One vector is turned by the same rotation once a step. Each row is the vector after some number of steps, and that number follows the row.
The counts run from 0 to 896.
1.403; 1.653; 1.334; -0.733; 1.281; 1.648; -2.464; -2.153; 0.370; -2.142; -1.487; 2.816; -1.742; 0.645; -0.590; 1.090; -1.297; 0.743; 0.238; -2.029; -2.203; 1.071; -0.170; -1.792; -0.254; 1.765; 0.250; 0.020; 0.106; 1.988; -1.069; -0.262; -0.342; -0.929
94
2.482; 3.121; -0.239; 1.723; 0.107; 1.712; -1.234; -1.589; 1.083; -0.690; -2.089; 3.349; -1.480; -0.565; 1.407; 0.123; 0.582; 0.849; 0.056; -1.669; 0.519; 1.292; 0.156; 0.048; -0.227; 1.469; -0.229; 0.338; 0.570; 2.453; 0.285; 0.117; 1.297; -0.549
274
2.496; -1.182; 0.120; 1.899; -0.855; 0.061; -0.496; -1.400; -0.709; 0.289; 0.174; 0.525; -0.157; -0.293; -0.792; -0.255; 0.874; 0.072; 0.931; 1.378; -2.234; -0.804; -0.398; -1.037; 3.132; 2.786; -0.253; -2.947; 1.344; 0.627; 1.003; 0.723; 2.416; -1.223
839
-0.236; 0.734; 0.347; -1.487; -1.046; 1.435; -0.290; 0.035; 0.664; -3.662; -4.031; -0.662; -0.293; 1.016; 1.822; 0.712; 0.791; -0.997; 0.758; -0.193; -1.008; 2.831; 1.552; -1.417; 1.661; 0.178; 0.599; 1.118; -0.578; 1.379; -0.987; -0.202; -0.723; 0.054
284
1.179; 1.182; -2.129; 0.482; 0.892; 0.624; -0.818; -1.021; 0.522; -0.106; 2.039; 0.681; 0.276; 0.079; 1.872; 1.959; 2.086; 1.409; 0.827; -2.897; -2.019; -2.815; -2.710; 0.143; -1.560; -0.040; 0.947; 1.481; -0.008; 0.407; -0.703; 1.842; 0.632; 0.300
755
1.203; 0.501; -0.245; 0.040; -1.789; 0.471; -1.920; 1.138; -1.274; -2.930; -1.305; -0.043; 1.414; 0.591; -2.609; -0.909; 2.297; -0.097; 0.598; -1.098; -1.934; -0.051; 0.095; -1.919; 0.896; 0.370; 0.562; 1.823; -1.339; 1.365; -2.776; 0.115; 0.509; -1.773
100
1.838; -1.272; 2.612; -1.460; -0.010; -0.106; 1.710; -1.326; -1.764; 1.385; 0.987; -0.722; 1.320; -0.545; -3.304; -1.195; -3.389; -0.777; -0.963; 0.844; 0.300; 0.630; -0.640; -0.579; 0.610; 0.714; 0.200; 1.518; 0.313; 0.471; 2.204; 0.111; 0.897; 0.899
625
1.595; 0.774; 0.218; -0.404; -1.167; 2.758; -0.909; -1.833; -0.880; -2.756; -2.292; 1.983; -0.365; -2.578; -1.656; 0.480; -1.044; -0.453; -1.353; -2.040; -0.112; 1.335; 0.665; -1.745; -0.330; 0.410; 1.594; -1.033; -0.918; 1.047; 0.916; 1.166; -1.915; 0.159
90
-0.467; 1.393; 1.125; 0.034; 0.187; 0.387; 0.076; 0.760; 0.670; 2.307; 0.459; 1.228; 0.149; -3.113; -1.192; -2.242; 1.164; 0.251; -2.402; 0.905; 2.940; -1.371; -0.971; 0.983; 0.230; 1.465; -0.246; -1.791; 0.955; -0.969; 1.281; 1.328; 0.935; 1.755
895
0.488; -0.405; -1.979; -0.098; 0.627; 2.011; -0.592; -1.230; 1.709; 1.403; -0.954; 0.057; 0.715; -1.783; 3.594; 0.784; 0.634; 0.419; -0.745; -1.737; 2.265; 0.644; 2.280; 1.608; 0.388; 2.040; -0.405; 2.565; -0.937; -0.458; -0.911; 0.369; -0.951; -1.006
10
-0.067; 0.381; -3.121; 2.779; -0.140; -1.588; 1.999; -2.321; -1.690; 0.552; -2.278; -1.362; -1.107; 3.102; -1.723; -0.358; 1.305; -1.078; -0.780; -0.013; -0.692; 0.324; 0.519; -0.667; 0.671; -0.382; 0.844; 0.041; -0.728; -0.117; -0.305; 0.312; 0.880; 1.128
73
-1.792; 1.576; 1.790; -2.046; 1.030; 0.394; 1.469; 2.633; 2.547; -0.461; -2.207; 0.240; 1.351; -0.228; -0.606; -0.139; 0.250; -1.704; -1.268; 0.178; 0.994; 1.357; -1.187; -2.522; -0.489; -0.907; 1.183; -0.110; -0.800; 1.568; 0.425; 2.389; -0.354; -0.307
501
1.549; -0.054; 1.288; -3.215; 1.530; 0.590; -1.608; -1.280; -0.549; -0.144; 2.649; 3.018; -1.419; 1.046; -2.145; 1.005; 1.265; 0.634; 0.355; 0.828; -2.011; -1.760; -1.119; -0.816; -1.448; 0.256; 0.602; -1.121; 0.257; 0.308; -1.102; -0.751; 0.757; 0.817
357
-1.000; 0.185; 1.113; -1.578; 2.612; 0.296; 0.640; 1.646; 3.469; 0.001; -1.209; 0.404; 1.170; -0.039; 0.636; 0.737; -0.548; -1.803; -0.778; 0.250; 0.198; 2.599; -2.006; -2.359; -1.049; -1.956; 0.928; -0.757; -1.536; 1.556; -0.037; 1.001; 0.133; 0.554
503
-0.511; -0.687; -1.194; 0.353; -0.678; 0.282; -0.928; -0.475; -0.163; 0.749; 3.081; -0.643; -0.223; -1.035; 0.714; -1.007; 2.582; 0.787; 1.980; 1.517; -1.909; -0.240; 0.425; -0.677; -0.784; 2.029; -1.324; 3.335; -1.782; -1.880; -1.971; -1.049; -0.448; 1.187
371
-0.745; 3.110; 1.903; -0.429; 0.394; 0.424; 0.906; 0.984; -0.700; -0.679; 0.622; -0.196; 0.273; 0.939; 1.321; 0.121; 1.056; 1.609; 0.075; -1.075; 0.895; 2.174; -0.068; 0.802; -1.167; 3.167; -3.173; 0.247; 3.607; 0.001; -1.015; -0.219; -0.256; -0.384
672
-0.393; -2.059; 1.240; -0.878; -0.483; -0.398; 1.232; 0.083; -3.759; -0.199; 2.752; -0.030; 0.611; 1.031; -3.808; 0.736; 0.899; 1.500; 0.340; 1.663; -0.371; -0.925; -1.593; 0.514; 1.087; 0.099; 0.229; -0.470; 0.117; 1.149; 0.730; -0.530; 2.004; 1.823
620
0.220; 0.041; -3.380; 2.833; -0.705; -1.575; 2.354; -2.242; -2.318; 0.444; -1.527; -2.002; -0.561; 2.371; -1.126; -0.313; 0.874; -1.377; -0.700; -0.682; -0.300; 0.884; 0.559; -0.813; 0.119; -1.362; 0.640; -0.120; -0.905; -0.208; -0.504; 0.512; 0.379; 1.322
74
-0.945; -0.515; 1.807; 1.970; 0.852; 1.412; 0.045; -1.882; 0.270; 1.557; 1.317; -1.378; 1.848; -0.396; 0.183; 1.846; -1.468; -1.411; -1.917; -0.601; -3.107; 1.520; -2.634; -1.244; -1.829; -0.306; 0.179; -2.227; 0.299; -1.163; 0.223; 0.300; -2.095; -1.259
119
0.046; -0.285; 0.352; 0.851; -0.394; 0.181; 2.480; -0.140; -2.188; 1.055; 1.354; 0.221; 0.956; -0.144; -1.350; -0.343; 0.466; 1.569; 1.116; 1.503; 1.247; 0.461; -0.913; 0.576; 2.472; 0.419; -0.147; -0.250; 0.089; 0.142; 2.082; 0.248; 2.882; 4.237
441
0.771; -0.088; -0.048; -2.301; -1.441; 1.924; 0.711; 0.173; -0.803; -1.195; -1.840; -1.417; 1.939; 1.701; 0.651; -0.209; 1.424; -1.909; -0.755; 1.009; 0.657; 0.180; 2.856; 0.301; -0.175; -1.784; 1.551; 2.657; -1.628; -1.691; -1.446; -1.504; -0.886; 1.034
735
-0.322; 0.325; -0.613; -2.914; -2.448; 0.316; -0.605; -0.635; -2.901; -1.555; 0.756; 0.534; -1.246; -1.851; -0.903; -0.421; 1.181; -1.508; -0.408; 1.012; -0.286; -1.063; -0.094; 0.080; -1.401; -3.225; 0.539; -1.724; -0.198; -0.927; -0.421; 2.086; -1.932; 0.813
349
-1.153; 1.170; 0.498; 1.061; 0.283; 1.340; 0.065; 2.932; -0.815; -0.139; 0.755; 1.268; 0.754; -1.923; 0.041; 0.087; 0.306; 3.423; -0.492; 1.152; 2.402; 0.275; -1.643; 1.849; -2.421; -0.874; 1.110; 1.443; -0.773; 2.077; 0.764; -1.377; 1.571; 0.787
235
1.300; -1.315; 0.921; 0.047; -0.516; -1.190; -1.409; 2.827; 0.142; -1.097; -0.426; -0.484; 1.821; -2.702; -0.448; -1.143; 1.034; 1.841; -0.553; 1.076; 0.054; 0.461; -2.635; -0.244; -0.771; -0.709; -0.012; -1.579; -0.752; 0.515; -1.687; -0.389; 0.959; -3.357
869
-0.181; 2.220; -0.728; 2.140; -1.070; -0.411; -1.544; 0.305; 0.541; 0.636; 1.077; 0.022; -0.236; -2.234; -0.650; -1.450; 0.407; -1.020; -0.409; -0.233; -2.253; -1.416; -3.452; -0.976; 0.253; 0.930; -1.317; -1.071; 2.282; 0.225; -0.006; 3.491; 0.585; -1.316
126
0.346; 2.259; -0.013; 0.604; -1.011; 0.733; 0.573; -0.092; -0.544; -1.730; -2.282; -1.110; 3.529; -0.947; -0.021; 0.152; -1.072; 0.767; -0.878; -3.081; 0.976; 1.041; -1.176; -0.163; 0.058; 0.370; -1.432; 0.168; 1.083; -2.751; -1.187; 2.161; 0.005; 0.451
487
-0.811; -0.278; -2.282; 2.352; -0.147; 0.831; -1.426; -0.946; 1.545; 0.444; -0.367; -2.045; -0.290; 0.566; 2.644; -0.048; 1.573; -3.552; -2.115; -0.269; -0.505; 0.794; -0.220; 1.331; 0.387; -0.943; -0.676; 0.688; 1.214; -0.859; -1.437; -0.994; -0.520; 2.617
519
1.577; -0.242; -0.334; -0.112; 1.604; 0.521; 0.406; 0.777; -0.708; 1.110; -0.032; 1.225; -0.313; 0.424; 2.450; 0.711; -0.408; 2.245; 1.667; 2.289; 0.117; -2.253; 0.429; 0.835; 0.412; 0.560; 1.214; -2.936; 1.895; 1.224; 1.259; 0.446; 2.725; -2.719
207
1.931; -3.005; 1.626; -0.538; 0.648; 0.960; 0.009; -0.952; -0.982; -1.552; -0.641; -1.400; 0.420; -1.206; 2.179; 0.036; 0.210; 0.049; -0.122; 0.686; -0.211; 1.637; 1.155; -0.331; 3.518; 0.853; 1.310; -3.422; 0.687; 0.941; 0.787; -1.956; -0.083; 0.391
655
0.454; 2.947; -0.592; 2.816; 0.399; 0.554; 3.366; -0.741; -1.086; 0.932; -0.872; 1.312; -0.659; 0.185; -0.521; -1.116; 0.365; 0.478; -0.128; 0.717; 1.157; 0.908; 0.622; -0.725; -0.278; 0.586; 0.189; -1.229; 0.609; 0.231; 2.825; 0.741; 1.638; 3.483
263
-1.261; 2.151; 0.198; 0.123; 0.239; -0.470; 0.808; 1.292; -3.057; -0.005; 1.201; -0.052; -0.048; -0.039; -1.613; -1.445; 0.532; 1.748; 0.900; 0.356; 1.044; 1.897; 2.044; -1.522; -0.785; 2.680; -2.499; -1.911; 1.606; -0.290; -1.286; 0.750; -0.839; -0.892
854
1.902; -4.090; -2.483; -1.555; 1.191; 0.092; -1.261; -1.115; 0.593; -0.888; 1.430; -1.619; -0.512; -2.486; 2.040; 1.222; -0.990; 0.070; 0.685; -0.696; -0.602; -1.000; -0.100; -0.219; 1.409; 1.411; 0.516; -1.110; 0.832; 0.563; 0.751; 1.363; -0.667; -0.872
394
-0.740; -0.187; -1.297; 1.441; -1.110; -1.055; -1.705; -0.295; -1.278; -0.312; 0.024; 0.027; -2.782; -0.505; -0.152; 0.193; -0.532; 2.238; -0.330; 1.915; -1.730; -1.333; -1.927; 1.679; -2.643; 0.784; -0.530; 0.700; 1.834; 1.765; -1.222; -1.556; 0.469; -3.223
605
0.630; 0.341; -1.199; 1.146; -0.463; -2.721; 2.909; -0.763; -0.648; 0.990; -2.792; -1.958; 0.303; 2.310; -0.152; -1.334; -0.011; -0.216; -0.150; 0.522; 0.458; 0.144; -1.299; 0.146; 2.194; -1.237; 0.683; 1.593; -0.138; 0.688; 0.327; 1.606; 2.933; 0.532
252
-0.472; -1.588; -2.724; 2.987; 1.797; 2.734; -2.934; 0.088; -0.160; 0.404; 0.676; -0.746; 0.412; -0.623; 1.144; 0.551; -2.765; -1.816; -1.296; -0.152; -0.683; 0.031; 1.202; 0.321; -1.141; -0.183; 1.529; 1.607; 0.172; 0.511; -0.316; -2.024; -1.002; -0.407
779
-0.375; -1.157; -2.042; 1.803; 2.131; 1.096; 0.405; 0.672; 0.349; 1.918; -0.949; -0.203; 0.999; 1.180; -2.147; -0.028; -2.236; -1.950; -1.570; 0.720; -0.226; 0.008; 2.139; -2.033; -2.259; 0.532; 2.405; 0.269; -0.665; -0.067; 0.761; -0.378; -0.764; -1.854
775
-0.020; 0.337; -1.865; 2.886; 0.914; 0.306; -1.920; 0.462; 2.087; 1.183; -1.096; 1.293; -1.149; 0.757; -1.477; -1.510; -0.415; -2.253; -0.582; 3.335; -1.695; 0.175; 0.460; -1.159; -0.574; 0.711; -0.536; -1.491; 0.557; -1.406; -0.955; -0.978; 1.831; 0.605
331
-0.668; 1.882; 0.646; -0.275; 1.077; 0.908; 0.083; 0.640; -0.457; -2.433; -2.200; 0.332; -0.345; 3.356; 1.925; 1.333; 0.495; 0.366; 2.415; 0.731; -1.955; 2.756; 0.884; -1.623; 0.647; -0.438; -0.155; -0.119; 0.027; 0.998; -1.667; -1.227; 0.855; 0.752
287
-0.408; 0.025; -1.023; 2.449; 0.889; 1.257; -2.456; 0.840; 2.607; 0.800; -0.915; 1.441; -1.425; 0.645; -1.320; -0.898; 0.192; -2.815; -0.841; 3.463; -1.650; 0.083; 0.188; -1.201; 0.235; 1.156; -0.398; -1.293; 0.751; -0.815; -0.452; -1.457; 1.612; 1.121
330
-0.466; -0.671; -0.668; -0.652; 0.318; -0.580; 0.069; -1.417; -0.521; -0.849; -2.940; -0.862; -0.617; -1.561; 1.813; -0.243; 1.842; 1.078; -0.576; -1.900; 2.212; 2.822; 1.348; 0.001; 2.091; 0.404; 0.678; 0.094; -2.119; 2.263; -1.368; 0.258; -1.414; -0.788
461
2.255; -1.285; -1.946; 0.678; 1.846; 0.293; 0.298; 1.969; -1.307; -1.673; -0.676; 0.000; 2.018; 1.403; -0.317; 1.623; 0.456; 2.598; 0.027; 0.425; 0.470; -2.346; -0.214; 0.471; -1.160; -1.032; 2.315; -2.127; 1.044; -0.630; 0.042; -1.252; 2.840; -0.032
30
2.823; -2.648; -1.643; -1.893; 0.516; 0.408; 0.276; 0.098; 0.875; -2.176; -1.235; -2.085; -0.124; -0.577; 1.900; 1.000; -2.160; 0.258; -0.149; -0.124; 0.902; -0.285; 0.393; 0.583; 0.717; 2.634; -0.875; 0.519; 3.611; -0.207; 1.395; -0.266; 0.781; 0.049
216
1.776; 3.458; -0.649; 1.222; 0.880; -0.431; -0.885; 0.078; -0.486; -1.338; -2.386; 1.523; -1.522; 0.644; -0.378; -1.398; 2.469; 1.807; -0.382; -2.462; 0.460; 0.257; 0.472; -0.881; -0.384; 0.942; 1.161; 0.368; -0.089; 2.827; -1.849; -0.056; 0.633; -2.001
277
